One vector is turned by the same rotation once a tick. Each row is the vector after some number of ticks, and that number follows the row.
The counts run from 0 to 334.
+1.24,+0.16,-1.18,+0.75,+0.66,+2.80,+1.98,+0.03,-0.36,-1.43,+1.28,-2.18,-2.28,-3.59,-1.36,+1.47,+0.45,-1.43,+1.24,+3.06,-0.58,-0.52,-0.84,-0.57,-0.55,-0.90,+0.55,-1.24,+1.49,-2.72,+1.02,-0.25,-3.25,-2.91,-0.70,+0.41,-0.73,+0.61,+1.19,+0.11,-1.57,-0.05,-0.87,-0.34,+0.09,+0.33,-2.02,+0.58,+0.44,+0.08,+1.13,-0.58,+0.46,+3.40,-0.16,+1.55,-0.23,+1.76 -> 230
+0.21,+0.61,-0.72,+0.83,+0.53,-1.86,-1.25,+2.84,-0.15,-0.15,-1.11,+2.16,-0.35,-3.35,-1.31,-1.29,+0.29,-1.29,+1.75,-0.84,-0.16,+2.57,-0.72,-1.94,-1.20,-1.32,-1.67,+0.80,+1.26,-0.67,+0.84,-1.57,+0.68,+2.13,-0.46,-1.41,+0.95,-0.22,-0.82,-2.56,+0.09,+0.09,-0.68,+1.89,-3.17,+0.51,+0.81,-1.85,+0.87,+0.42,+0.44,-2.31,+1.14,-2.99,-0.66,+1.08,-0.35,-4.11 -> 1
-0.30,+0.47,-0.03,-0.70,+1.54,+2.03,-0.67,-1.07,+1.01,+0.19,-0.12,-2.58,-0.18,-1.25,-1.95,+2.37,-2.28,+0.38,-0.48,+1.67,-1.16,-0.66,+1.94,-1.35,+3.06,+1.64,+1.06,+1.16,+1.85,-2.58,-2.10,+1.11,+1.49,+1.45,-3.54,-0.11,+0.72,-0.89,+0.37,+0.56,+0.41,+1.74,+2.15,-0.73,+0.14,+1.46,-0.19,+0.48,+0.80,-0.01,-1.17,+2.78,+0.33,+3.82,-0.50,+1.21,+2.22,+1.55 -> 57
+2.00,+1.85,-0.36,+0.63,-1.01,+2.97,+1.24,-0.56,+1.36,-1.48,-0.55,-1.41,-0.85,-0.48,-1.84,+1.00,+1.12,-2.80,+0.63,-2.41,-0.40,-0.27,-2.26,-1.01,-3.05,-2.81,-0.09,+0.01,-1.29,-3.38,+1.44,-0.16,-0.85,+0.51,-0.24,-0.71,-0.04,+0.86,-1.08,-2.40,-0.79,+0.13,-2.22,+0.16,-0.64,-0.83,-0.75,-1.67,+1.32,-0.03,+1.81,-2.93,-0.30,+1.48,+0.87,+0.59,-1.07,+0.64 -> 332
+3.84,+1.69,-1.10,+0.14,-0.11,+1.31,+1.25,-4.28,+0.24,+0.84,+0.69,-0.65,-0.20,+0.65,-3.58,-1.66,+1.99,+0.18,+0.32,-2.34,+0.13,-0.53,-0.84,+0.87,-2.24,-0.73,-1.29,-1.31,-1.06,-0.98,+0.80,+0.08,-0.65,+1.61,+2.23,-0.23,+0.15,+0.98,+0.34,-0.43,-2.20,+2.05,-0.85,-0.63,+1.20,-2.57,+3.42,-0.81,-0.03,+1.30,-1.49,-1.28,+1.04,-0.23,+1.03,-0.56,+2.75,+0.25 -> 92
+0.73,+1.04,-0.05,+0.54,-2.26,+2.89,+0.49,+1.51,+1.61,+0.13,+1.11,-1.13,+0.56,-1.19,+1.66,-0.11,-0.49,-2.00,-0.42,-0.97,-0.95,-1.78,-1.43,-0.38,+0.89,+0.85,-0.80,+1.61,-1.20,-0.97,+0.96,+1.41,+0.03,-2.84,+0.62,-0.57,+0.33,+0.01,-0.17,-0.47,+1.88,-2.13,-1.34,-1.74,-1.73,-0.29,-3.17,+1.49,+1.44,+0.38,+2.83,-1.68,-2.98,+2.26,+0.52,-1.52,-2.93,-0.65 -> 149
-0.06,-1.12,+0.47,+0.60,+0.80,-3.05,-1.28,+2.12,+2.06,-1.23,-1.23,+1.86,+2.95,+2.22,+0.09,-0.89,+0.70,+0.31,-2.21,-0.28,+2.67,+0.35,+0.60,-0.70,-1.67,-2.03,+1.20,+1.12,-0.22,+2.12,+0.81,-0.03,+1.53,+0.19,+2.17,+0.42,+0.21,-1.02,-0.56,-0.54,-0.50,-0.09,+2.01,+0.31,-0.21,-0.57,+0.89,+0.33,-0.25,-0.76,+1.50,+2.07,-1.37,-2.68,-2.26,+1.62,-1.91,-3.06 -> 185
+1.13,-0.22,+1.05,-0.03,-1.45,-0.26,+1.36,+2.23,+0.33,-1.80,-1.58,+1.28,+0.55,+0.31,+0.67,+1.01,-1.90,-1.05,+0.28,+1.23,-0.44,+0.80,+0.32,-1.89,-0.48,-2.16,-0.95,+0.88,-0.06,-2.23,+4.74,+0.96,+0.51,-0.81,+0.14,-0.40,-2.92,-0.09,+2.14,+1.10,-0.62,-0.58,-0.94,-2.64,+1.11,-1.61,-2.30,+2.67,-0.82,-0.47,+0.54,+1.13,-2.49,+0.50,-0.37,+1.59,-3.31,-0.33 -> 27
-0.05,-0.40,-0.80,+0.09,-1.70,-1.70,-0.69,+3.61,-0.37,-1.20,-1.15,+2.29,-1.23,-0.35,-0.02,+1.02,-0.36,-1.88,+1.16,+2.70,+2.25,+1.01,-1.03,-0.65,-3.06,-2.06,+1.62,-1.83,+1.50,-0.30,+0.72,-0.72,-0.76,+0.73,+1.02,-1.97,-0.26,-1.62,-0.63,-0.61,-2.91,+0.01,-0.85,+0.99,-1.71,+1.04,+0.18,-0.99,+0.69,-0.28,+0.95,-0.75,+2.75,-1.62,-0.99,+2.38,-2.72,-0.55 -> 4
+2.10,-0.91,-1.25,+0.54,-2.43,+1.94,+1.00,+0.68,+0.72,+0.46,+0.70,-0.80,-0.34,-2.70,-0.68,-0.49,-0.42,-1.16,+2.77,+3.48,+1.98,-0.44,-0.05,-1.17,+0.88,+1.22,+0.21,-1.20,+2.73,+0.66,+0.24,+1.40,-2.86,-0.74,+3.60,-1.39,+0.64,-2.12,+0.81,+1.37,-2.04,+1.45,-0.19,-0.68,-1.49,+0.78,+0.01,+1.51,+1.29,+1.94,-0.12,-1.16,+1.67,+1.07,-0.54,+0.42,+0.56,-0.43 -> 247
-0.59,+3.28,+0.99,-1.12,+1.72,-1.29,+2.12,-1.18,-0.57,-0.69,-0.61,-0.74,+0.28,+2.43,-1.75,-0.58,+1.80,-0.27,-1.80,-3.08,-0.33,+0.94,-0.54,+0.49,-3.46,-2.45,+0.89,-0.09,-0.13,-1.60,+1.52,-0.16,+1.39,+1.45,+1.51,+0.42,-1.05,+0.23,+1.18,+1.19,-0.69,-0.53,+1.44,-0.55,+1.19,-2.79,+3.35,-1.29,-1.81,-0.53,-1.03,+0.97,+1.97,-0.37,+0.79,+0.11,-0.31,+0.14 -> 193
-2.72,-1.52,-1.78,+2.90,+4.32,-1.84,+0.84,+0.42,-1.06,-1.90,+0.56,+0.58,+0.64,-2.37,-0.17,-0.20,+1.09,+0.61,-0.38,+0.19,+1.27,+3.56,-0.41,-0.62,-1.66,-1.52,+1.31,+0.38,+1.11,+2.65,-0.88,-0.01,-0.05,-1.99,+1.11,+1.06,-0.91,-0.54,-0.16,+0.18,-0.71,-1.46,+1.86,+1.19,-0.88,+1.54,-0.63,+0.13,+0.00,-1.37,+0.44,+1.79,-0.61,-1.62,-0.81,+2.24,+1.50,-2.26 -> 205
-2.42,-0.09,-1.27,+2.36,+3.09,+0.61,-0.21,+0.07,-0.35,-1.41,-0.33,-1.56,+1.68,+0.54,-0.34,-2.73,-0.59,+0.88,-1.37,-0.68,+1.79,+0.26,-0.51,+0.21,+1.76,+3.43,+0.69,+1.72,-0.78,+1.25,-1.70,-1.00,-0.42,-2.93,+0.15,+0.40,+0.31,+2.18,-2.20,-2.18,+1.96,-0.31,-0.04,+1.74,-1.12,+0.99,+0.34,+2.43,+0.30,-0.80,+2.33,-0.28,-2.42,-0.80,-0.32,-1.48,+2.04,-0.23 -> 304
-0.07,+0.27,+0.06,-0.64,-1.48,-1.41,-0.40,+0.81,+0.09,+0.50,-3.05,+0.22,-0.06,+0.92,+1.45,+0.23,-2.27,-0.11,+1.46,+3.06,-1.24,+1.57,+2.71,+0.60,+1.83,+2.00,-0.61,-1.28,-0.89,-1.34,+0.95,-1.33,+0.13,+2.18,-2.53,-2.93,+0.53,+2.36,+0.14,+1.03,-0.28,+3.68,-1.71,+0.39,+0.50,+1.68,+0.95,-1.60,+1.45,-0.12,-1.33,+0.54,+3.33,-0.38,-0.92,+0.91,+0.19,+0.90 -> 261
+2.45,+0.50,-1.38,-1.08,+0.84,+1.87,-0.09,+1.23,-2.43,+2.22,+1.87,+1.04,-1.45,-1.90,-1.40,-1.88,-0.83,+1.56,-2.43,-2.99,-1.01,+0.55,-1.43,+1.15,+0.88,+1.86,-2.51,-0.82,-2.25,-0.58,+1.66,+0.62,+0.50,-2.39,-0.63,+1.57,+0.29,-0.42,-0.83,-1.13,+1.14,-1.88,-2.87,-0.99,-0.75,-0.40,-2.89,+1.51,-0.66,-0.99,-0.32,-1.02,-2.06,+1.73,+1.08,-1.90,-0.61,-0.18 -> 132
+0.18,-0.12,-0.43,+0.16,-2.27,-0.32,-0.06,+3.84,+0.40,-2.36,-1.59,+1.80,-0.99,-0.29,+0.91,+1.20,-1.12,-2.14,+1.08,+3.40,+1.84,+0.68,-0.92,+0.13,-3.08,-1.71,+1.58,-2.04,+1.50,-0.46,+0.88,-0.03,-1.49,+0.94,+1.31,-1.11,-0.45,-1.64,-0.96,-0.26,-2.33,+0.05,-2.45,-0.18,-0.76,+1.00,-0.12,+0.12,+0.14,-0.22,+1.47,+0.06,+2.76,+0.84,-1.71,+2.11,-1.84,+0.28 -> 5
-0.57,+0.04,-0.11,+1.31,+0.08,-0.49,-1.61,-0.25,+1.59,-1.13,+0.65,-0.90,+1.71,+0.89,-0.57,-0.92,+1.19,-1.21,+0.01,-2.92,+0.47,+0.37,-0.48,+0.26,+0.39,-1.13,+0.04,+1.73,+0.69,-0.46,-1.16,-1.82,-0.26,+0.44,+0.43,-0.42,+1.50,+1.22,-1.13,-4.64,+2.53,+0.32,+0.87,+3.24,-3.43,+1.06,+0.37,-0.54,+0.74,+0.26,+1.33,-3.30,-1.64,-2.09,+0.58,-3.19,+1.43,-1.90 -> 324
+3.71,+0.28,-0.89,+0.77,-1.42,-0.40,-0.97,+1.37,-0.24,+0.60,-1.85,+1.56,+2.13,-0.53,-2.50,-2.26,-2.55,+0.38,+0.16,+0.86,+1.88,+0.77,+0.99,-1.26,+2.24,+2.67,-1.38,-0.31,+1.07,+0.97,+2.80,+0.48,+0.38,+0.78,+2.97,-1.53,+0.51,-0.57,+0.31,+0.71,-1.19,+3.22,-0.69,-0.04,-1.76,-0.97,+1.49,+0.72,+0.30,+1.05,-1.48,+0.03,+0.83,+0.05,-2.20,+0.22,+1.84,-1.79 -> 265
+0.58,-0.84,-1.60,+1.73,+0.12,+1.13,-0.25,-0.33,-4.46,+0.59,-0.24,+1.92,-0.88,-2.63,-1.08,+1.18,-1.89,-0.40,+1.92,-0.63,+1.30,+2.52,-1.02,-2.14,+0.46,+2.49,+0.25,-1.37,+1.35,+0.95,+1.21,+1.20,+1.56,-1.67,+1.87,-0.66,-1.00,-0.30,-1.85,+0.81,-1.09,-0.76,-0.46,+2.20,-3.34,-0.78,-1.32,+0.18,+0.45,+0.87,+0.24,-1.67,+0.17,-2.77,+1.41,-1.33,+2.18,-0.42 -> 124
+0.11,-1.25,-0.67,+1.16,+0.86,-1.25,-1.22,+1.17,-1.32,-0.20,-2.78,+1.53,+2.05,+2.65,-1.40,-2.38,-2.66,+1.43,-1.90,+0.73,+2.91,+0.19,+0.86,-0.17,+1.20,+2.98,+0.01,+0.46,-0.83,+1.48,+2.14,-0.81,+2.21,-3.19,+0.92,-0.22,-0.88,+1.71,-1.27,+0.41,-0.46,+1.47,+0.52,+0.81,+0.07,-1.30,+1.11,+2.21,-0.35,-0.12,+0.19,+1.02,-1.92,-2.76,-1.30,+0.80,-0.01,+0.13 -> 285
+0.65,-1.74,-2.49,+3.50,+1.12,+0.91,-0.64,+1.03,-0.38,-1.18,-1.20,+1.81,+2.99,+1.79,+1.17,+0.56,-2.25,+1.57,-2.46,+1.17,+1.40,-0.75,-0.53,+1.85,+0.26,+1.98,-0.80,-0.47,-1.11,+2.92,-1.03,+1.30,+1.72,-2.08,+2.56,-0.66,-0.27,-0.96,-0.19,+1.42,+0.17,-0.45,+0.61,-0.65,-0.40,+1.21,-2.33,+2.81,-0.01,+0.00,+0.29,+2.23,-2.80,+1.34,-1.04,+1.10,+0.87,-0.39 -> 288
+1.77,-0.93,-0.90,-1.54,+0.62,+0.34,+0.07,-0.20,-3.36,+1.59,+1.14,+2.07,-1.36,+0.84,-0.38,-2.26,+1.01,+2.04,-1.76,-0.38,+1.48,+0.29,-0.23,+3.20,-0.55,+0.95,-1.06,-3.17,-2.11,-0.08,+0.26,+0.23,-2.00,-0.60,+1.38,+1.84,-0.35,-0.56,-1.20,-0.51,-1.34,-1.04,-3.18,-0.97,+1.55,-0.95,+0.86,+2.16,-2.85,-1.03,-1.21,+1.13,+0.80,-0.20,+0.67,-2.10,+1.94,+1.72 -> 113
+3.61,-0.08,-0.27,-1.61,+0.87,+0.79,+0.97,+0.18,+0.09,+1.54,+2.44,-0.27,-2.00,-2.41,-3.49,-1.86,+1.74,+0.49,-0.22,-0.29,-1.30,-0.87,+0.17,-0.83,-0.02,-1.77,-2.21,+0.67,+0.60,-2.77,+2.67,-1.21,-1.67,-2.60,-1.86,+1.78,+0.14,+0.36,+1.54,-1.80,-0.14,+1.32,+0.08,-1.06,+0.60,-1.36,-0.90,+0.90,+0.81,-0.17,-0.88,-1.40,-0.81,+1.52,+0.51,+0.65,-1.53,+0.06 -> 233
-2.54,+3.55,-0.03,+0.17,-0.25,+0.20,+2.53,+0.79,+3.00,-0.08,-0.16,-2.43,+1.27,+0.77,+2.72,-2.27,+1.30,-1.94,-1.15,-1.72,-1.28,+0.26,-1.45,+2.71,-3.02,-0.46,+0.93,+1.19,-2.34,+0.66,-0.19,-0.08,-1.32,+0.03,+1.90,-1.99,+0.99,+0.98,+0.06,+0.99,+1.46,-1.03,-1.12,-1.65,+0.97,+1.65,+0.06,-1.15,+0.93,-0.38,+0.79,+0.19,+0.87,+1.63,-0.09,-0.41,-1.91,-1.21 -> 171
-1.55,-0.49,+0.82,+0.34,+0.35,+0.75,-0.04,-1.78,-0.68,-2.03,-1.27,-1.51,+1.16,+4.47,+0.61,+0.84,-1.81,+0.62,-0.39,+0.25,+0.85,-1.90,+1.41,-0.38,+2.63,+2.22,+0.80,+0.68,-0.01,-2.29,-1.56,+0.10,+1.37,-0.11,-2.86,+0.10,-0.92,+2.39,-1.95,-1.42,+1.01,-0.11,+1.33,+1.15,-0.53,-2.08,+1.01,+2.26,-0.61,-0.32,+1.44,-0.41,-1.85,-0.92,+0.81,-2.13,+0.68,+2.58 -> 301
-2.69,+0.48,-0.06,-0.68,+0.40,-1.22,+1.74,+2.78,-1.61,-0.58,-2.11,+0.70,-0.81,-1.73,-0.31,-1.96,-1.29,-0.86,+1.79,+2.03,+2.37,+3.95,+0.16,-2.64,-0.50,+1.45,+1.70,+1.30,+1.56,+0.73,+2.10,+0.80,-0.68,+0.17,+2.05,-1.41,-1.25,+0.36,-0.60,+1.82,-1.18,-0.29,-1.35,-0.25,-0.86,+1.03,+1.56,+0.60,-0.85,-0.66,-0.18,+0.42,+2.10,-2.46,-0.87,+0.76,+0.21,-1.82 -> 22
-0.90,-1.18,+0.60,-0.85,+1.21,-1.44,-0.57,+1.06,+1.87,-0.62,+0.39,-1.91,+1.88,+2.26,-2.39,-2.77,-0.36,+0.91,-1.90,+1.60,+2.52,-0.67,+2.61,-0.25,+2.51,+0.73,+1.91,+1.85,+2.35,+0.81,-0.05,-1.59,-0.92,-3.27,+1.35,+0.09,+1.54,+0.62,+0.93,-0.81,+0.66,+2.29,+3.45,+1.18,-0.28,+0.53,+1.56,+2.07,-0.45,+0.20,-0.30,+0.69,-0.49,-0.18,-0.71,+0.08,+0.51,+0.89 -> 62
+0.08,+1.03,+0.14,+0.98,+1.15,-1.94,-1.75,+1.60,+2.21,-1.48,-1.41,+0.07,+3.35,-0.29,-1.42,-2.01,-0.04,+0.35,-1.80,-2.04,+2.19,+1.33,+1.50,-2.11,-0.35,-1.00,-0.11,+2.24,-0.69,+0.36,+1.80,-0.03,+1.80,+1.34,+0.87,+0.43,+0.03,-0.23,-0.70,-1.44,+0.79,+0.30,+0.42,+0.23,-0.93,-2.10,+1.75,+0.06,-0.01,-1.00,+1.69,+1.78,-1.98,-1.30,-2.38,+1.39,+0.83,-4.16 -> 183
+0.93,-0.01,-0.28,+1.86,-0.33,+1.14,+1.95,-2.67,+3.60,-1.04,+0.76,-2.47,+1.75,+1.17,+0.36,+1.55,+1.24,-1.20,-0.04,-0.66,-1.87,-1.94,-0.74,+0.89,-0.97,-2.28,-0.03,+1.63,+0.35,-0.26,-0.11,-0.92,-0.28,-1.76,+1.10,-1.36,+0.45,+1.73,+2.96,+0.70,+0.60,+1.79,+3.44,+0.28,-0.11,+0.71,-2.04,-0.39,+2.08,+1.81,-0.15,-1.35,-1.27,+1.23,+1.34,+0.62,-1.69,+0.59 -> 68
-1.98,+1.40,+0.34,-2.06,+1.98,-0.38,+2.22,-1.66,-1.20,-0.47,+0.14,-0.76,-1.32,+2.09,-0.73,-0.89,+1.81,+0.74,-1.05,-0.61,+1.45,+0.01,+0.00,+0.42,-2.91,-0.99,+2.14,-0.42,+0.14,-0.61,-0.86,+1.67,-0.32,+1.96,+1.12,+1.41,-1.13,-1.15,-0.82,+1.14,-1.69,-1.69,+0.81,-1.75,+2.57,-2.15,+4.81,+0.93,-1.74,-1.44,-0.46,+2.28,+2.21,-0.26,+0.29,+0.40,+0.86,+0.88 -> 195
-2.45,-1.38,+0.59,+0.52,+0.23,-2.34,-0.42,-1.43,-3.01,-0.30,-0.49,+0.50,+0.11,+1.54,+3.08,+0.98,-0.82,+0.40,+1.51,-0.25,-1.11,+3.46,+0.68,+1.54,+1.89,+1.66,-0.34,-1.73,-1.12,-0.95,+0.44,-1.60,-0.42,-0.03,-1.76,-0.78,-0.76,+3.01,-1.02,+0.14,+1.07,-0.64,-1.75,+2.74,-1.72,+1.07,-0.82,-0.25,-0.73,-0.03,-0.48,-1.13,+0.69,-2.90,+1.81,-3.39,+1.68,+0.55 -> 120
+0.16,+0.82,-0.32,-0.49,+1.44,+1.23,-0.64,-1.29,+1.44,-0.42,+0.07,-2.84,+0.67,-0.35,-2.62,+1.70,-1.94,+0.51,-0.85,+0.52,-1.31,-0.54,+2.64,-1.97,+3.42,+1.24,+0.57,+1.46,+2.15,-2.89,-0.51,+0.17,+1.48,+1.36,-3.19,-0.06,+0.09,+0.11,+0.50,-0.16,+1.27,+2.40,+2.34,-0.21,-0.48,+0.19,-0.16,+0.61,+0.65,+0.09,-0.88,+2.05,+0.10,+3.34,-0.64,+0.55,+1.98,+1.06 -> 58
-1.40,+2.84,+1.57,-2.63,-1.08,-0.80,-2.14,+3.43,+2.29,-0.18,-2.09,-1.48,+0.86,+2.68,-0.42,-1.51,-1.95,-1.51,-1.35,+0.17,+1.09,-0.48,+1.37,-0.65,+2.05,+1.86,+1.86,+1.05,+0.46,-2.04,+1.23,-1.21,+0.65,+0.98,-1.16,-0.74,+1.35,+0.87,-1.58,-1.44,+0.76,+1.67,-0.98,+0.73,-1.71,+0.32,+1.62,-1.47,+0.55,-0.81,+1.34,-0.26,+1.79,+0.53,-1.39,-0.60,-1.33,+0.36 -> 161
-0.52,+1.79,+0.29,+1.06,+1.45,-0.88,-1.61,+1.77,+2.38,-1.78,-1.37,-0.91,+2.42,-1.03,-1.15,-2.62,-0.38,-0.15,-1.13,-1.41,+0.95,+1.81,+1.68,-1.96,+0.60,+0.62,+0.37,+2.92,-1.10,-0.46,+1.75,+0.18,+0.68,+2.17,+0.06,+0.48,-0.01,+0.49,-1.84,-1.77,+0.87,+0.60,-1.20,-0.27,-0.86,-1.28,+2.05,+0.43,+0.18,-1.40,+1.90,+1.79,-1.85,+0.25,-3.22,+1.51,+1.75,-3.76 -> 182
-1.20,+0.02,-0.45,+0.97,+0.16,+1.09,-1.79,-0.77,+1.80,-2.00,+1.74,-1.38,+1.40,-0.05,+0.30,+0.01,+0.44,-0.03,-0.75,-1.82,+0.04,-0.49,+0.08,+1.04,+2.05,+0.07,+0.04,+1.68,-0.07,-1.55,-3.26,-0.47,-1.71,+1.89,-0.92,+0.31,+1.43,+0.14,-1.47,-4.73,+2.62,-0.60,-1.09,+1.85,-2.57,+1.97,-0.21,+1.00,-0.63,-0.78,+1.63,-1.06,-1.78,+0.93,-0.48,-2.64,+2.86,-0.91 -> 322
+0.51,+0.67,-0.19,-0.01,+0.13,-0.30,+2.19,-2.45,-1.55,+3.15,-1.22,+1.27,+0.93,+1.92,+0.56,-1.58,+0.14,+1.07,-0.62,-3.11,-1.89,-0.21,-0.42,+1.29,-0.77,+1.38,-2.83,+0.72,-1.59,+1.65,+1.02,+0.63,+2.28,+1.03,+0.79,-1.39,-0.39,+1.36,+1.12,+2.59,+0.18,+0.56,+1.02,-2.09,+1.70,-0.94,+1.63,-0.11,+1.24,+1.29,-2.65,-1.26,+1.31,-2.74,+1.81,-1.02,-0.99,-0.78 -> 275
+1.42,-0.70,-1.32,+2.44,-1.05,-0.17,-0.03,-1.39,+1.90,-1.58,-0.45,-0.14,+1.30,+2.50,+1.23,+2.40,+0.80,-0.75,+0.11,+1.47,+0.47,-0.95,-0.53,+3.13,-2.37,-2.51,+1.23,-2.49,-0.41,+0.70,-0.59,-2.03,-1.16,-0.23,+2.98,-1.97,+0.64,+0.82,+0.96,+0.64,-2.41,+2.42,+0.69,+1.75,+0.84,+2.42,-0.65,-1.66,+1.66,+1.30,-0.16,+0.70,+1.48,+0.39,-0.41,+1.41,+0.03,+1.92 -> 87
+0.89,-0.61,-0.51,-1.21,-0.06,-0.16,+2.19,+0.24,+0.39,+3.62,+0.77,+0.20,-1.08,-2.07,+1.03,-4.16,+1.68,+0.52,+0.70,+0.75,-0.72,+0.18,-0.21,+2.25,-0.13,+1.18,-2.85,+0.08,-2.17,+1.47,+0.54,+0.15,-3.22,-1.26,-0.06,-0.85,+1.28,+1.40,+0.88,+0.46,+0.43,+1.12,-2.00,-3.07,+2.82,+2.02,-0.31,+1.04,+1.05,+0.22,-1.03,-0.82,+0.85,+0.01,-0.06,+0.14,-1.28,-1.38 -> 254
-2.77,-1.51,+0.55,+0.11,+1.61,-2.41,+0.67,-0.38,-0.03,-1.62,+2.69,-2.02,-0.92,-1.65,+1.31,+0.13,+1.45,+1.24,+1.04,+1.77,-1.41,+2.52,+1.89,+0.92,+2.57,-1.06,+0.35,+0.46,+1.92,-1.76,-1.91,-1.56,-3.57,-0.62,-2.01,+0.75,-0.06,+1.32,+1.21,-1.35,+1.55,-0.97,+1.08,+1.97,-1.75,+2.23,-0.71,+0.95,-1.36,-0.22,-0.06,+0.72,+0.10,+0.55,+0.20,-1.96,+2.36,+0.62 -> 221
+0.17,-0.75,+0.99,-0.67,-1.95,-1.83,-0.30,+0.26,+0.39,+1.75,-2.34,+1.01,-0.01,+0.84,+1.84,+1.21,-1.83,-0.57,+2.00,+3.12,-1.57,+0.98,+2.37,+0.42,+1.72,+0.76,-1.38,-0.61,-0.84,-1.08,+0.58,-1.19,+0.79,+2.51,-3.90,-2.41,+0.04,+1.97,+0.23,+0.81,-0.63,+3.04,-0.31,-0.09,+1.18,+1.33,+0.41,-1.44,+1.94,+0.95,-1.49,+0.19,+2.54,-1.04,-0.14,+0.89,-0.73,+0.46 -> 260
-1.90,-0.53,+0.07,-2.70,+2.91,+0.08,+1.45,-0.53,-0.76,+2.95,-0.26,-0.84,-1.64,+1.19,-1.66,+0.39,-0.85,+0.81,-1.91,+1.19,-0.90,-0.47,+0.72,-0.40,-0.65,+0.15,+1.32,+0.73,+1.17,+0.27,-2.24,+0.64,+2.10,-0.91,-2.99,-0.17,+1.07,-0.71,+0.22,+1.90,-1.31,+0.48,+4.21,-1.50,+2.59,+2.00,+0.56,-0.19,+1.53,-0.41,-2.37,+1.85,+2.11,+0.31,+0.75,+1.76,-1.57,+2.12 -> 54
